One turn moves each row of this set onto another row. After a few examples, where does it send each row asked below?
Q274: [ 16  -3  16 -29  -2  14  -6  -8   4  -4   9   4 -12   2   6  -5  23  16
   9  -7  -4   9   7  14  -5 -11   5   2  -6  39 -15  23   1  33 -24   8
   4   0   1   5   2  12  -7  -8]
Q896: [ -4 -12 -13  -4   0   8  -1  14   4  -9  19  -7   7  12   1   6   3  17
  14  14 -13  15   0  15   5   1   0   5  19   2  -8  13 -21   1 -40  -1
 -11  11   0   0  -7  14  11  19]
Q719: [ 12  13  12 -21 -29   0   7  18  10  -3   7  -8 -13   9  -3  12 -16   1
 -13  -3  -6  12  -6  10  10 -16  -2  -9   2  15 -22  24   5  23 -10  16
  -6  15  -3   2   3  12   3  19]
Q878: [  5  10   9 -11   4 -12 -27   7  -4  -9  14   9 -16  23  15  10   4  11
  34 -17  -6  -2  10   2  15 -16   3  26  -9  11  -6  -3   1  12 -18  10
 -15  26  -9  -5  -5  11  -2  15]
Q140: [  6   3   8 -35  -8   7  -1  -3  -3 -20   7   8  -3  13  -6  -9  10  25
  16 -12 -12   3   4  10   1   2   9  -8 -13  32 -24   2   9  32 -18   7
   6  -1  13  -8  -7  15 -10   1]
Q30: [ -6  -6 -15  -2   5  11   6  11  -3  -2  18  -5  -3  26   9  -4   0  18
  13  12  -8  13   5  14  14   5  -1   9  13   6  -4  11 -24   3 -37  -7
   4   5   4  -6 -17  15  16  18]
Q496: [  7   8   0  -7   1  -5 -28   7  -6   3  19  -6 -15  32  14  -1  22   4
  28 -29   0   5   8  13  10  -9  -5   9 -10  10   0  -2  12   9 -23   0
 -13  16  -4 -11  -8   5  -5  14]
Q450: [ 12  -3   7 -16   8 -12   9  10 -11 -19   0 -11 -20  30  -3  -2  13  18
   5   9  12   2   4   1  14   7  18   3   3  -7 -10  -4  -5   3  15   5
   2   9  -6  -3 -21   7   2   5]
Q663: [ -3  -4 -12  -2   9   8   5  10   3  -2  13  -1  -2  11  18   2  -5  22
  18  13 -10   7  -8  12   7   5   3   7  16   0  -9  14 -24  10 -30 -12
  -7  14   4  -5  -5   4  11  24]
Q378: [ 16  -3   6 -28   9  -8  10  12  -9 -26   2 -23 -21  12 -17   0  25   1
   5  -3  -2  19   3   9  10   4  13   9   7   7 -11   6   1  -4  -2   2
  -9   7 -17  -1  -8  14   1   7]
Q569: [ 15  -5  20 -16 -17  12 -12  -5   0  -7   9  18  -6  11   4  -8  11  32
   9   5   0  -6  12   8  -3 -16   8  -8 -11  19 -21  11  -1  34  -9  11
   5   5  10   1 -15   4  -7  -4]
Q741: [  6  16  11 -21 -23  -1   9  15   3   5  13 -21  -7  25   1  15  -6   6
 -18  -5   3   5   8  10   7  -1  -5 -12  -4   8  -9  16   6  29 -16  15
  11   6  -4  -3  -5  28   5   6]
Q674: [ 22 -10  15 -15   8  -4  -2   7  -4  -7  -4 -14 -24   9   7   6  27   9
   1  11  11  10  -5   5   3  -4  15   7  12  -3  -5  15  -5   2   8  -2
 -11  10 -14   2  -5  -5   0   5]
Q760: [  4  -3  -3  -8   1 -14 -29   9   4  -1  17   3  -8  36  14   7  14   7
  27 -18   7  12   2  11  11 -15   0  16   0  18  -5   1   6   7 -17  26
 -15  20   0   6   0   6  -7   7]
Q999: [  9  16  18 -24 -25   1   1  12  -3   9  -5  -3 -18  17  16  20 -15   6
 -14   1  -4   7  -6   2  11  -3   4  -2  -3  11  -9  17   5  26 -11   2
   8   2   3 -14  -2  14   8  15]

Q274 goes to Q569
Q674 goes to Q450
Now these:
Q663 goes to Q30
Q496 goes to Q760
Q719 goes to Q999

One turn moves each row of this set onto another row. After a few examples, where does it send each row asked below?
Q562: [ -4   4 -11  18  -8   3  -5   8 -19  -1   1  -8   3  -2  14  14  22 -20
 -19   4   0   5 -21   3   6]
Q296: [ 19  -2   5   7  -3 -11  -6  13   7   7  15  -7   3  -5   9  -6   6  -6
   5  -5   7  26  -6  -1  16]
Q864: [  1 -17  10   6  -6   4  -9   8  15   0  -6 -13 -15  -6   3  -8  -3 -11
   6 -15  -6  28  -4   2  -5]
Q485: [ 12 -17   6   1  -3  -3 -20   1  -2  -1 -10  -4 -21   5  15  -6   2  -1
   7 -13 -12  19  -8   0   7]
Q854: [  6  10 -16   9   6   6 -11   7 -17   1   7  -1   1 -14  10   7  16 -27
  -4  14  -3  -1 -18  -4  10]
Q122: [ -2   3   8   5 -10 -12   0  -2  10   3   2   0   4  19  11 -27  11   3
  -1  -2   8   0   6 -16   1]
Q446: [  9  -6  -4   8 -16  -3  14  -2 -18   8   3 -10   5 -18   6  -3  -4  -2
  -1  -8  -8  -4 -29   5   3]
Q509: [ 16   5   5   4   9  -5 -14  -8  -9   8  10  -6  -3  12   4 -10  12  13
   7  12  -4   1 -22 -16  -7]
Q504: [  0 -13 -16   9 -10  22 -16  -2 -20 -11  -9  -3  -9  -3   2   5  17 -15
   0  14 -11   2  -4  -8  -5]
Q536: [ -9  -8 -10  24  -7   6 -15   7   0   5  -2   5  -5   3   8  13   7 -28
 -12  17 -17  -4  -9  -7   2]
Q71: [ -8  -4 -14  15  -7  17   1  15  -2   2  -7 -17   1 -19  -4  -1  17 -26
  -7   4 -14   4  -8  -7  -8]
Q554: [ -2   7   8  -6   0 -10  -3  -7   5   0  -7  -2  -6  14  15 -30  10   1
   2  -9   4  -3  -1 -11  -1]
Q483: [  1   3   7  13   2  -9  -6   3  13  18  19  -4   8  12  -8  -6   4   6
   3  18  -1   7 -12 -15 -17]
Q412: [ -2 -12   3  20 -23   2  14  -1  -1   9   6  -6   6 -16   0   2 -16 -11
  -5  -4  -7  -1 -25   5  -4]
Q320: [-11  -6 -15   4 -10  16  -8   2 -24 -10 -10 -11  -6  -3   7  12  22 -15
 -11   1  -1  10 -13   6  -9]
Q671: [ -7   5  14   0  -3   1  -6 -13  11 -10   4   1  -4   9   7 -25   1  -7
   4  -1  18   8   3  -9  -9]
Q686: [-18 -11 -14  15 -15   4 -10   9 -12   2  -7   0  -2  10  10  18  16 -16
 -18   7  -9   4 -10   4  -5]
Q959: [ -3  -6   7  -1   4   6 -14 -10   2   4   3  -6  -9  11 -10  -9   3  10
  10  11  -6   9 -12 -11 -30]
Q723: [-20  -2 -11  14 -11  10   0  14  -6   1  -2 -13   4  -8   2  13  16 -24
 -17   2   0  13 -12   7 -12]
Q355: [ -9 -17  -7   6 -20  -8   9   0  -4  16   4   6   3  -3   2   7 -19  -3
  -1  -1 -12  -5 -16   8 -10]
Q317: [  4   4 -15   4  14  -5  16 -10  17   7 -13  -3   0   9  -7  -3   6 -14
   0  -3   6 -11 -13   8   7]
Q139: [  1   0  14  15   5  -4 -10  -2  12  15  -3 -13  -9  10   1 -11   5   3
  -2   4 -19  -2 -26 -16 -16]
Q573: [  6 -10  -5  -1 -14   5   4 -14 -24  -3   6   1  -2 -14   4   2 -12  -1
   7  -2   0   0 -24   9  -5]
Q734: [ 11 -13   3   9  -6 -17 -16  10   8  12   5   4  -7  12  15  -1   0  -2
   2  -4  -8  17  -4  -2  16]
Q93: [  8   9  13   9   8   6  -3  -4   5   5  11 -20   1  -7  -9 -15  10   1
   5   5   2  11 -25 -14 -19]
Q357: [  7 -13   2  -1  -6   1  -8   9   9   1  11  -6  -1  -7  -3  -6   0  -5
  12  -4   9  35   6   2  -4]
Q501: [-12  -3 -24   0  -2   5  -7  13  -8   8   8   3   8  -8  -4   9  12 -20
   0  19  -3   7   5  -2  -8]
Q151: [ 11  -5  -7  17   3  12  12 -22  12 -11 -12  -5  -4   9  -9  -2   5 -13
   2   1  13  -5 -13   3   6]
Q761: [-12  -1 -18   7 -10   5  -7   8 -18   0   9   0   8   1   5  18  18 -16
 -11  11   9  13  -5   7  -7]
Q979: [  2 -18 -11   4 -25   0   7  -6 -18   5  10   5   8  -4  -2   6 -12   6
   6   5   0   1  -9   5  -7]
Q841: [  9  -3 -22   1   5   0  18 -11   7   2 -12  -6   6  11 -12  -6  15  -2
   6   0  11  -8  -3   3   6]
Q987: [  5 -10 -14  18  -4   6  19 -11  19  -1 -12  -7   5  13 -16  -4   9  -7
   0   2  10  -6  -2  -1   3]
Q897: [  1  -4 -13   7  10   1   7 -21  15  -3 -11   7  -6  16  -7   3  -1 -14
   3   5  11  -8 -10   9   3]
Q72: [  2   7  16  11  -8  -4   1  -7  11  -6   6  -6   4   8   8 -28   8  -5
  -1  -2  17   5   1 -16   1]
Q772: [-12   6  16  -1   1  -7  -3  -8  16  -1  -6  -2  -8   9  11 -27   1 -10
   0  -8   5   1  -3  -7  -9]

Q504 goes to Q71
Q686 goes to Q320
Q897 goes to Q151
Now these:
Q357 goes to Q296
Q483 goes to Q509
Q355 goes to Q573
Q554 goes to Q772

